One turning vector, and how many ticks it has turned:
The counts run from 0 to 273.
[136 134 149 112 104 140 108 109 153  89 110 117 168 117 111 134 131 159
 106 135  91 133 156 133 120 146 142  98 159 137  85  66  66] : 237
[153 126 108 145 146 124 102 114 148 109 111 119 125 158 153 118 149 140
 158 129  87 173 144 137 145 128 143 136 172 125  88  72  62] : 123
[143 161 115 118 141 100  87 113 142 161  85 105 169 147 183 126  96 105
 152 105 111 132 118 125 154 116 129  97 130 163 116 123  72] : 167
[146 144 120  92 150 114 133 130 132 140 115 117 168 140 189 111  97 126
 155 153 125 151 144 138 169 121 135  93 121 183 105 109  62] : 129
[154 128 112 145 144 125 111 111 135 112 108 140 145 148 159 126 141 141
 153 138  85 156 152 126 150 126 146 135 178 145  85  86  48] : 124
[149 152 154  92 129  96  81 124 110 150  68  85 150 131 181 106 114 127
 133 106  97 132 139 149 121 156 115 120 163 141 101 102 111] : 116
[148 160 133 110 137 133 112 138 117 105 112  75 138 159 160 122 114 153
 117  98 101 175 130 139 125 131 145 107 173 117  96  94  64] : 120
[141 138 133  98 146 137  85 122 150 140  80 144 168 110 169  92 112 135
 116 152 107 116 185 117 131 119 103 116 115 156 108  88  65] : 227
[138 160 126  88 121 124 108 106 167  87 118 102 139 162 163 126  80 102
 131 137 116 140 145 101 143 108 148 108 141 104 145  73  81] : 182
[152 160 141  88 130  91  95 130 126 148  79  73 142 137 167 109 123 119
 143 104  96 158 121 164 132 154 109 115 159 135  97  95 111] : 117
[145 126 117 157 131 154  60 110  99 133  98  75 162 145 144 102 145 131
 106 130  99 147 171 109 138 110 128 113 169 145 118  90 109] : 212
[144 122 122 142 146 120  99 105 134 115  89 148 160 140 173 131 126 143
 147 132  88 127 148 119 148 127 146 131 171 154  91  95  42] : 125
[112 136 136 129 100 135  93 121 128 170  98 133 159 134 148  92 122 161
 134 150 126 144 202 106 125 117 165  90 139 142  91  91 114] : 150
[150 128 111 156 126 108  81 101 149 149  88 132 136 166 145 113 131 122
 175 115  84 154 131 120 142 110 152 129 170 139  85  85  93] : 163
[147 158 137 101 121  92  92  96 145 143  64  98 145 134 156 135  86 113
 134 120 103 121 126 101 124  89 109 151 166 133 113  85  93] : 65
[151 150 124 133 145 134 129 111 147  77 142 102 151 151 135 127 130 120
 135 151  97 163 151 147 146 133 148 115 172 110  88  61  69] : 83
[130 138 122  98 159 129  99 116 126 119 130  79 168 153 187 100  99 124
 133 142 136 145 139 126 165 135 155  82 127 156 147  96  73] : 131
[124 133 156 103 152 110 101 104 155 129 123  99 183 139 163  86  90 115
 147 162 147 135 123 126 159 118 142  86 125 170 117  82 109] : 91
[143 134 155 121 112 117 139  98 149 125 124 135 172 145 134 115  81 137
 161 161 114 131 141 123 138 108 146 114 161 157  68  66  89] : 241
[129 150 104 133 153 138  76 121 149 159 115  84 127 145 158 105 134 121
 124 129 131 149 167 134 120 111 108 110 125 117 103  58  71] : 71
[149 165 121 128 106 121 110 136 138 140 104  84 140 155 119 135 141 143
 139  97  92 195 148 139 129 126 162  92 164 118  82  93 101] : 159
[130 135 116 131 119 141  59  90 144 127 120 113 143 133 154 102 143 108
 130 150  95 107 191 147 137 162 129  96 135 136 115  66  96] : 35
[115 176 139 102 116  84 124 112 142 143  86  87 163 125 160 143  89 120
 137 133 136 130 144  93 136  98 149 136 176 115 106  86 101] : 105
[149 143 137 125 131 110 116 108 137 164 111 117 196 148 137  79 103 109
 164 161 131 157 152 106 159  96 139 100 136 170 103  92 135] : 52
[137 150 146  97  96  83 137 108 145 136  88 102 151 137 142 123  96 130
 161 157 119 158 137 107 144  84 141 139 181 137  97  68 130] : 103
[130 125 110 104 119 140  98 110 120  89 112  93 165 116 149 123 156 143
 112 155  96 140 181 124 163 161 165 105 155 152 143  81  88] : 135
[121 109 128 102 101 134  78 106 141  86  90  99 160 120 150 125 151 149
 110 150  89 136 166 123 154 156 154  98 149 155 144  84  92] : 136
[112 165 114 132 130 127 112 139 137 171 101  90 148 118 151 129 143 152
 122 134 138 165 192 115 121  99 144 106 144 118  81  87  77] : 109
[136 163 131 114 142 105 100 111 108 152 100  79 207 134 141 100  96 102
 123 137 132 129 157  95 154 120 149 107 151 144 132  95 129] : 54
[126 163 146 116  95 121  91 108 156 109 105  83 172 127 109 137 128 129
 105 107  96 145 153 133 117 155 161  76 155 112  99  81 102] : 197
[125 121 165 116 102 137  93  97 174 100 105 119 157 127 117 128 122 157
 122 134  96 129 137 133 118 131 139  97 151 144  86  62  74] : 238
[136 148 122 154 114 115 108 105 179 113 108 134 180 122 113 138 150 114
 140 155  95 160 167 122 154 110 153  86 153 130  79  94  88] : 47
[141 174 138  99  93 120 115 113 130 111 111  85 182 125 111 140 119 123
 113 116  94 146 168 130 124 163 161  85 161 110 101  85 109] : 196
[124 129 116 161 131 121  70 119 174 155  83 128 158 149 146 100 136 134
 146 123 109 181 152 103 142  88 150  97 135 138 102 109  98] : 10
[121 130 160 111 146 117 107 112 150 126 113 116 193 132 168  94  86 133
 140 162 138 128 138 119 155 109 143  88 129 181 106  95  85] : 90
[116 173 114 132 127 104 130 117 138 152 128  80 192 115 145 149 135 111
 137 159 145 138 160 136 158 131 154  84 147 146  89  87  89] : 246
[135 178 145  96 106  97  95 126 106 142  83  77 169 137 151 129 106 119
 124  95 101 140 147 132 123 158 159  95 169 120 103 106 126] : 156
